(in the rows, 128 means zero)
Each path below is one point turned by a fixed rotation once a step. After each direction that follows a path, write how fast that rotation turns it, in degrees a step (0 if it stays still).
Each turn is a multiple of 5 degrees from 10 to 175, or 0.
Each row of a path follows its step; steps can be skipped.
Path 1:
step 0: [126 127 127 135 123 138 127 128 126 131 130 129 132 126 127 122 120 133
 129 124 128 131 120 135 128 124 122 127 142 134 133 117 133 137 119 130
 128 132 119 126 127 124 126 123 129 134 129 134 120 121 123 124 125 125
 119 122]
step 1: [137 134 120 123 143 132 124 136 126 125 125 134 128 130 130 123 131 125
 127 127 129 135 121 130 120 128 121 129 124 128 134 135 124 121 126 134
 134 124 138 131 126 124 127 122 131 122 139 123 131 128 130 123 121 132
 127 133]
step 2: [122 126 136 133 137 130 132 127 128 124 126 135 130 125 132 132 127 121
 133 133 119 125 129 131 128 131 129 119 133 135 120 124 132 123 137 128
 114 136 126 131 129 127 122 128 118 129 133 132 127 125 125 136 119 126
 133 126]
step 3: [130 124 129 125 122 129 132 129 126 136 130 130 140 134 136 134 134 127
 123 133 118 127 128 139 138 121 129 127 124 130 133 138 123 131 123 134
 136 132 134 125 127 128 125 120 120 123 126 127 131 129 129 126 138 123
 127 131]
step 4: [143 134 123 130 124 121 134 126 136 123 121 135 124 130 125 131 130 125
 129 135 130 131 117 129 122 122 126 131 129 133 119 122 132 134 128 121
 127 133 122 126 120 131 127 128 133 129 120 126 134 125 118 130 124 125
 125 125]
step 5: [125 134 122 127 124 133 124 141 125 132 130 128 128 126 128 129 117 127
 139 128 129 128 130 130 125 134 130 137 131 127 120 140 123 123 126 130
 130 136 123 131 132 125 127 124 129 123 125 121 130 133 129 135 133 132
 140 137]
step 6: [126 120 135 127 125 125 122 125 138 124 131 124 130 122 131 125 130 132
 119 131 125 139 120 128 127 129 139 132 130 121 126 125 133 127 133 128
 120 130 116 118 127 130 124 126 121 122 129 125 133 125 139 126 123 123
 126 130]
step 7: [132 131 127 135 119 131 125 123 121 129 127 131 119 128 129 136 127 130
 136 133 133 121 129 131 134 128 127 123 136 120 143 129 118 125 119 122
 137 131 125 129 129 129 134 128 124 123 129 130 134 130 128 120 119 125
 128 131]
step 8: [130 133 132 132 136 130 136 121 128 123 128 118 139 135 131 125 127 126
 123 125 136 135 122 123 118 121 121 132 131 123 122 129 129 127 128 125
 126 133 124 138 126 133 135 129 125 131 130 134 135 121 131 128 130 140
 130 134]
step 9: [127 128 128 122 129 131 122 122 126 127 135 130 137 120 128 130 127 126
 134 125 116 123 132 117 122 134 134 120 120 123 127 134 125 125 124 120
 133 130 129 129 131 120 128 121 134 126 130 131 133 123 126 135 123 118
 135 122]
step 10: [126 121 121 125 128 126 142 130 126 127 140 123 125 130 126 130 138 128
 124 127 131 126 126 133 133 129 131 129 128 132 129 125 118 131 132 129
 122 129 121 124 120 130 127 128 128 119 123 144 126 123 133 123 129 131
 134 121]
Speeds:
[125 126 129 127 130 127 127 128 128 127 129 128 130 127 129 129 127 125
 129 129 127 128 131 129 129 127 131 128 126 127 126 128 127 124 128 128
 126 128 127 126 128 127 128 127 130 126 128 127 125 128 129 130 126 130
 128 127] | 100
[129 130 127 129 127 128 128 128 128 125 129 127 129 127 129 129 127 126
 128 129 129 128 128 126 128 125 125 128 131 129 126 129 130 129 126 128
 131 126 129 128 128 128 129 127 131 128 127 126 127 125 127 129 128 131
 126 129] | 95
Path 2:
step 0: [124 125 138 129 130 130 128 132 125 130 124 120 129 133 127 133 126 122
 125 134 144 127 129 125 125 127 140 121 128 126 126 129 139 133 123 122
 126 127 138 132 131 124 140 128 126 127 136 124 133 115 123 127 134 122
 130 118]
step 1: [125 124 120 118 122 125 127 125 131 122 128 118 122 120 124 116 125 123
 127 138 120 126 121 120 126 126 136 125 136 130 129 130 126 131 127 134
 130 120 128 130 133 130 131 136 129 132 119 134 124 127 115 127 127 136
 136 128]
step 2: [126 130 132 135 137 124 123 139 131 128 126 133 122 135 135 143 136 126
 120 123 126 128 128 125 128 129 127 130 130 130 133 125 125 122 122 124
 131 125 128 129 137 124 137 124 129 135 120 125 124 121 121 136 126 136
 137 133]
step 3: [120 117 128 122 136 134 133 139 129 125 130 123 130 123 116 132 125 132
 133 129 116 135 125 120 128 133 122 124 123 131 133 129 130 128 134 128
 123 130 139 139 133 131 131 127 123 136 127 127 134 126 125 123 130 123
 118 122]
step 4: [130 140 130 125 128 133 129 135 144 127 125 134 128 138 125 123 130 121
 132 121 130 129 126 127 132 132 133 128 135 132 133 131 129 134 126 133
 125 126 126 131 126 125 133 126 128 135 133 132 128 138 113 119 125 123
 141 127]
step 5: [136 129 133 120 138 124 113 126 135 129 124 119 131 123 127 138 126 135
 136 132 127 125 123 131 129 135 127 125 129 121 131 118 126 118 134 130
 136 126 127 131 140 129 131 124 130 117 133 126 127 128 119 127 127 131
 127 123]
step 6: [127 117 129 126 129 128 128 130 136 123 124 139 130 120 121 130 134 116
 129 126 122 127 132 122 136 124 134 133 119 127 121 125 131 136 130 128
 137 126 134 131 119 132 134 128 123 131 137 121 122 124 121 123 125 131
 126 138]
step 7: [134 130 124 138 127 119 128 121 140 128 133 128 127 127 134 130 131 129
 128 124 128 135 121 128 139 137 123 124 136 134 128 133 129 141 137 118
 133 133 133 137 132 129 130 127 129 126 123 133 134 130 126 127 122 135
 125 118]
step 8: [132 122 133 123 123 124 133 138 130 134 126 121 136 131 133 134 122 129
 123 125 132 127 118 132 135 134 134 127 131 121 130 135 123 123 121 123
 131 127 135 131 125 123 125 130 122 128 141 135 120 122 121 124 137 126
 122 137]
step 9: [128 122 122 121 128 131 121 128 125 121 123 130 124 124 124 122 129 136
 124 129 128 130 130 127 141 135 126 125 133 126 124 128 117 136 124 126
 135 131 136 126 135 137 123 127 126 129 120 124 118 140 129 117 124 129
 137 134]
step 10: [131 130 131 136 131 122 124 127 135 130 120 130 117 137 120 137 132 127
 125 133 133 132 131 131 132 134 134 135 125 134 133 135 128 126 127 118
 131 127 128 128 127 125 122 113 117 124 124 131 123 127 125 135 124 118
 119 133]
Speeds:
[128 129 131 128 128 129 131 127 126 129 129 130 127 127 128 126 128 128
 130 128 128 128 125 129 130 126 128 127 131 128 127 128 129 129 126 127
 129 127 127 131 127 127 128 126 128 128 127 130 130 127 127 128 129 125
 127 125] | 100
[130 125 125 129 126 130 129 131 128 131 129 128 128 128 129 128 130 131
 127 128 125 130 126 129 129 130 127 128 128 129 130 129 126 127 126 128
 127 131 127 127 128 128 128 127 128 130 128 127 130 127 128 127 129 127
 130 129] | 65
Path 3:
step 0: [129 126 132 125 137 136 141 136 126 128 128 121 127 120 133 134 127 122
 118 130 130 124 128 125 129 128 127 125 121 128 127 134 132 126 133 116
 124 125 125 130 127 132 124 120 127 123 133 124 109 129 128 132 131 132
 130 125]
step 1: [130 117 132 128 132 121 134 126 124 136 133 134 136 126 122 128 129 126
 130 122 130 129 131 125 132 122 129 135 135 121 125 130 127 123 134 130
 117 132 138 130 122 124 132 143 125 127 129 120 122 130 129 116 128 129
 130 118]
step 2: [131 134 129 124 131 128 115 126 130 131 135 139 124 127 131 130 121 130
 129 126 133 126 124 127 134 123 119 127 125 131 118 128 120 130 129 124
 127 128 130 130 133 120 121 136 129 130 139 132 134 125 121 121 123 126
 114 137]
step 3: [129 121 126 114 127 127 129 130 136 118 131 122 126 132 134 132 131 121
 119 123 128 130 132 141 134 126 127 136 135 128 125 133 126 129 124 130
 129 129 118 132 133 126 125 125 130 123 125 137 142 129 131 131 129 135
 129 133]
step 4: [123 130 132 128 126 135 139 128 130 134 122 132 123 120 129 120 130 128
 118 126 137 128 140 126 137 123 125 130 123 128 129 120 132 132 120 131
 130 123 132 133 131 124 129 119 129 121 125 133 118 128 134 134 134 123
 136 129]
step 5: [127 119 133 127 145 128 136 128 126 137 126 131 129 135 132 129 126 133
 126 130 135 133 125 125 125 122 140 125 126 133 125 134 125 128 122 121
 128 132 128 132 130 135 134 133 122 130 125 114 119 130 126 122 130 131
 131 129]
step 6: [124 132 128 135 139 124 119 120 143 127 126 130 139 126 124 128 127 123
 131 122 125 127 131 136 126 124 124 128 118 124 124 126 123 122 126 127
 120 129 136 125 132 123 128 138 125 127 140 125 131 133 124 124 127 134
 125 123]
step 7: [120 129 122 123 133 129 124 132 123 131 136 127 131 124 130 130 122 122
 123 127 125 121 132 134 127 130 128 134 125 125 129 138 123 135 130 134
 142 128 129 133 132 122 127 136 134 129 126 141 131 125 129 133 134 133
 112 134]
step 8: [132 131 127 125 126 128 124 138 126 130 124 129 134 124 127 130 134 124
 119 132 129 125 137 130 137 123 120 138 137 133 137 130 126 119 118 123
 131 124 125 135 126 127 137 120 129 123 122 130 126 120 126 127 126 130
 137 133]
step 9: [124 122 127 130 127 132 137 125 123 130 126 140 126 127 137 126 137 127
 126 131 129 126 122 133 126 124 133 128 126 130 122 118 123 130 120 127
 128 136 125 126 129 131 141 125 132 121 135 127 114 134 129 120 128 116
 131 130]
step 10: [127 116 124 135 133 119 124 128 136 130 124 131 128 123 130 134 131 134
 133 127 131 122 128 138 132 120 132 116 124 128 125 130 123 124 130 129
 129 129 128 129 135 130 122 125 123 142 129 118 126 131 135 124 129 132
 122 122]
Speeds:
[128 128 128 129 125 129 130 130 129 127 126 127 128 130 128 128 129 129
 129 130 128 131 129 127 131 128 128 128 128 128 130 129 127 128 127 127
 129 131 128 127 128 127 128 129 127 124 128 126 123 129 128 126 129 127
 127 127] | 85
Path 4:
step 0: [111 129 127 130 133 134 122 128 131 123 131 124 130 131 127 126 132 136
 125 126 136 118 128 128 130 127 130 118 124 134 132 127 120 124 122 135
 125 130 127 130 128 135 127 128 132 125 120 118 135 118 128 128 122 128
 133 124]
step 1: [118 127 127 127 128 124 123 127 131 127 122 120 135 135 126 129 136 135
 139 121 130 135 138 128 129 128 132 121 125 130 125 132 122 120 121 137
 134 122 129 122 132 131 132 121 124 133 122 124 125 120 133 125 127 128
 133 127]
step 2: [125 129 133 124 129 139 125 130 137 129 126 121 134 131 129 125 129 133
 132 131 131 126 136 120 130 128 126 127 121 127 118 123 117 113 124 133
 125 125 126 134 132 130 136 117 124 122 125 127 132 126 125 128 122 130
 129 126]
step 3: [125 128 124 130 128 133 120 133 123 124 133 119 137 126 132 130 127 138
 132 134 126 122 132 122 132 126 140 130 126 133 128 117 127 123 128 137
 125 127 129 124 131 129 137 123 125 132 125 129 127 119 130 132 121 134
 138 127]
step 4: [122 130 129 128 127 136 130 129 127 129 125 121 126 128 135 127 140 133
 133 129 123 123 132 126 128 119 128 135 126 126 129 123 124 119 124 126
 122 121 126 123 137 132 135 121 125 133 122 127 131 120 128 129 139 125
 139 130]
step 5: [128 134 129 123 133 135 132 125 136 127 118 124 129 130 129 133 129 136
 133 135 120 123 132 127 129 124 127 125 123 133 138 116 123 124 124 130
 125 128 139 125 129 128 138 122 121 135 128 119 132 126 129 135 127 127
 128 132]
step 6: [118 121 125 122 130 137 126 128 130 131 132 131 124 136 124 135 128 134
 136 129 128 114 126 120 133 123 135 128 122 133 135 122 129 127 116 128
 129 126 128 130 132 128 139 128 126 129 128 122 130 123 126 127 128 123
 136 129]
step 7: [122 121 127 125 135 128 128 125 132 128 129 130 138 130 124 125 137 129
 131 121 123 121 129 127 128 116 132 122 122 134 137 122 122 124 121 135
 122 129 125 127 133 122 132 119 124 134 120 123 125 125 133 123 134 128
 123 127]
step 8: [119 126 131 124 131 132 118 124 137 128 127 118 125 132 122 124 123 127
 137 124 133 124 128 128 120 120 130 124 121 132 132 122 124 128 122 128
 119 122 132 129 129 130 135 117 128 123 123 124 126 120 135 132 124 127
 125 128]
step 9: [123 122 124 122 129 123 127 131 126 132 135 119 130 132 126 134 128 135
 144 130 129 122 129 126 130 130 123 121 119 135 127 122 118 129 128 132
 123 129 125 125 127 122 134 117 125 124 121 124 122 126 129 126 129 133
 136 128]
step 10: [113 124 125 124 131 135 126 122 128 132 131 121 132 124 121 125 131 129
 130 132 125 125 134 125 134 127 125 123 126 133 130 118 127 116 133 123
 129 126 123 130 132 133 130 116 126 125 120 133 126 121 131 131 134 132
 131 124]
Speeds:
[129 129 129 127 131 128 130 126 130 129 127 129 131 127 128 127 130 126
 125 129 127 128 129 128 130 128 126 127 128 127 128 127 126 125 129 128
 126 129 128 130 129 128 126 126 126 127 128 129 129 128 127 129 130 128
 125 128] | 135
Path 5:
step 0: [124 139 131 129 119 125 120 127 126 125 124 131 128 133 134 120 131 117
 122 124 122 135 123 133 136 130 122 130 125 122 129 127 133 124 127 122
 131 131 124 138 136 129 124 134 121 121 125 122 122 124 128 129 131 142
 130 124]
step 1: [122 123 127 129 123 118 129 128 129 129 128 130 125 126 139 127 136 134
 128 131 125 135 124 127 131 128 114 125 128 134 131 131 128 132 117 128
 126 131 115 135 138 129 129 125 127 134 133 128 128 128 134 126 141 138
 133 127]
step 2: [124 131 120 132 129 126 129 122 132 120 133 128 121 129 131 119 130 129
 120 122 119 125 122 129 126 128 125 128 127 134 137 130 120 134 126 121
 131 129 133 137 142 128 118 124 123 132 125 131 122 126 125 129 129 140
 126 123]
step 3: [124 129 126 128 131 128 131 134 139 125 128 130 128 127 137 123 133 134
 119 127 123 128 122 130 129 137 132 129 110 130 131 128 128 132 131 128
 124 128 122 131 137 131 129 120 129 125 129 121 133 124 137 131 132 142
 135 130]
step 4: [125 126 120 125 129 120 132 122 127 131 133 132 137 121 136 128 131 129
 125 122 117 127 123 129 134 125 136 125 126 133 128 127 124 128 128 125
 124 129 122 139 134 129 131 135 117 130 119 123 120 121 125 134 128 139
 129 133]
step 5: [125 128 123 133 137 126 134 127 129 129 123 124 123 125 135 122 132 139
 128 134 130 127 110 127 133 124 132 128 123 133 129 129 125 135 123 133
 127 120 127 134 130 127 134 132 123 122 127 129 123 127 134 119 127 141
 133 126]
step 6: [130 132 124 133 127 125 132 122 132 125 129 130 129 123 130 115 131 118
 121 120 124 126 124 129 123 138 129 124 121 134 127 126 120 122 124 129
 129 128 122 134 126 127 137 131 119 119 122 130 119 118 132 119 130 133
 127 128]
step 7: [123 127 133 127 123 124 134 129 130 131 125 130 126 128 136 121 127 125
 118 128 124 125 113 124 131 133 128 121 132 139 115 131 136 123 126 131
 127 122 122 130 131 127 126 135 128 127 129 118 130 125 136 122 130 138
 133 127]
step 8: [128 133 122 130 130 123 130 131 125 125 143 131 126 128 129 125 128 127
 132 131 123 130 115 133 119 133 128 129 133 139 126 127 123 120 119 121
 124 131 123 135 134 129 127 138 127 131 130 127 124 126 127 118 135 139
 127 130]
step 9: [133 132 127 134 130 130 128 132 133 125 127 133 120 135 120 114 125 125
 122 124 131 127 118 133 132 123 126 125 128 130 130 126 126 127 125 123
 125 126 119 137 130 129 121 130 125 125 133 120 130 127 136 127 128 141
 142 126]
step 10: [129 124 134 129 125 121 128 130 130 121 132 138 134 119 131 123 138 122
 124 128 122 129 122 129 122 134 131 128 133 127 131 131 129 131 126 125
 125 133 118 135 130 136 128 134 124 126 138 134 125 121 129 131 136 140
 139 128]
Speeds:
[128 130 127 126 129 128 130 128 129 129 129 130 130 127 127 129 128 129
 128 131 126 126 125 129 128 129 126 127 132 128 128 129 128 131 127 128
 129 127 131 128 129 129 130 127 129 129 127 128 126 129 127 128 128 127
 128 125] | 120
Path 6:
step 0: [130 130 132 130 131 127 125 128 138 124 129 121 129 125 143 120 130 119
 122 136 127 134 129 132 124 132 120 130 132 129 126 129 126 126 129 128
 129 129 137 126 124 127 132 122 122 122 127 138 118 134 122 139 126 123
 123 133]
step 1: [132 132 125 121 126 124 115 121 130 130 133 126 127 121 128 129 125 124
 133 131 136 137 145 132 117 127 127 125 126 134 128 125 127 125 127 132
 130 132 123 124 133 132 132 134 132 133 133 136 128 126 136 130 123 132
 130 123]
step 2: [127 129 139 121 117 123 127 129 126 119 118 128 123 134 124 126 131 128
 127 127 124 131 134 122 113 125 129 122 124 131 126 124 132 122 128 133
 130 133 124 129 123 125 128 131 122 128 128 123 123 131 114 132 129 124
 124 126]
step 3: [137 122 135 130 129 130 120 132 124 123 128 121 125 122 134 131 137 135
 130 134 126 127 128 124 118 123 129 135 122 123 136 127 121 129 135 126
 133 131 126 124 133 135 127 125 120 134 122 126 127 133 141 129 136 124
 128 126]
step 4: [118 136 131 127 118 132 124 130 128 134 126 125 128 124 124 134 140 125
 128 127 130 130 129 134 126 123 121 124 123 124 126 132 118 111 135 125
 115 122 126 133 128 125 123 122 125 128 126 131 129 129 127 131 126 124
 133 124]
step 5: [129 131 134 119 141 136 126 122 131 126 127 119 130 122 129 129 131 132
 127 133 126 136 130 132 125 137 123 124 128 118 117 121 132 130 125 128
 131 123 129 131 130 128 128 118 127 130 126 136 119 130 126 133 140 127
 124 132]
step 6: [129 133 133 127 129 125 121 127 140 136 128 129 123 126 136 134 126 123
 123 128 135 131 139 127 126 124 126 121 133 134 120 128 129 131 138 126
 124 136 134 120 124 128 134 129 124 133 129 132 128 125 131 130 136 128
 131 114]
step 7: [124 128 126 121 120 127 130 122 132 126 124 133 130 131 125 122 136 133
 124 126 130 130 138 130 119 129 125 124 134 122 131 123 120 124 130 141
 139 143 125 131 129 134 130 127 127 137 121 127 125 126 121 129 130 131
 126 130]
step 8: [136 130 138 139 121 128 124 132 131 122 132 128 128 129 132 131 137 129
 129 133 134 138 132 127 124 119 130 129 126 131 131 128 123 135 123 131
 127 129 125 125 123 141 125 123 130 123 127 128 124 132 125 129 136 114
 125 128]
step 9: [132 126 123 121 120 133 133 131 129 131 132 118 133 124 129 129 132 125
 136 128 133 137 130 131 120 127 130 125 124 123 137 122 132 121 136 126
 119 130 129 132 131 130 122 126 124 138 124 132 126 121 129 134 123 120
 137 126]
step 10: [125 130 140 131 127 129 133 124 135 132 134 123 135 122 127 130 137 133
 130 129 123 130 128 134 116 132 133 126 118 128 115 125 129 124 135 128
 131 122 126 127 128 126 130 125 121 122 129 132 119 125 122 131 128 131
 116 123]
Speeds:
[128 128 127 128 130 128 128 127 131 128 130 126 128 127 128 129 129 130
 127 130 127 125 127 127 126 127 129 126 127 129 126 127 127 130 126 128
 130 129 126 127 133 129 128 127 129 126 126 127 128 129 129 128 126 127
 129 130] | 155
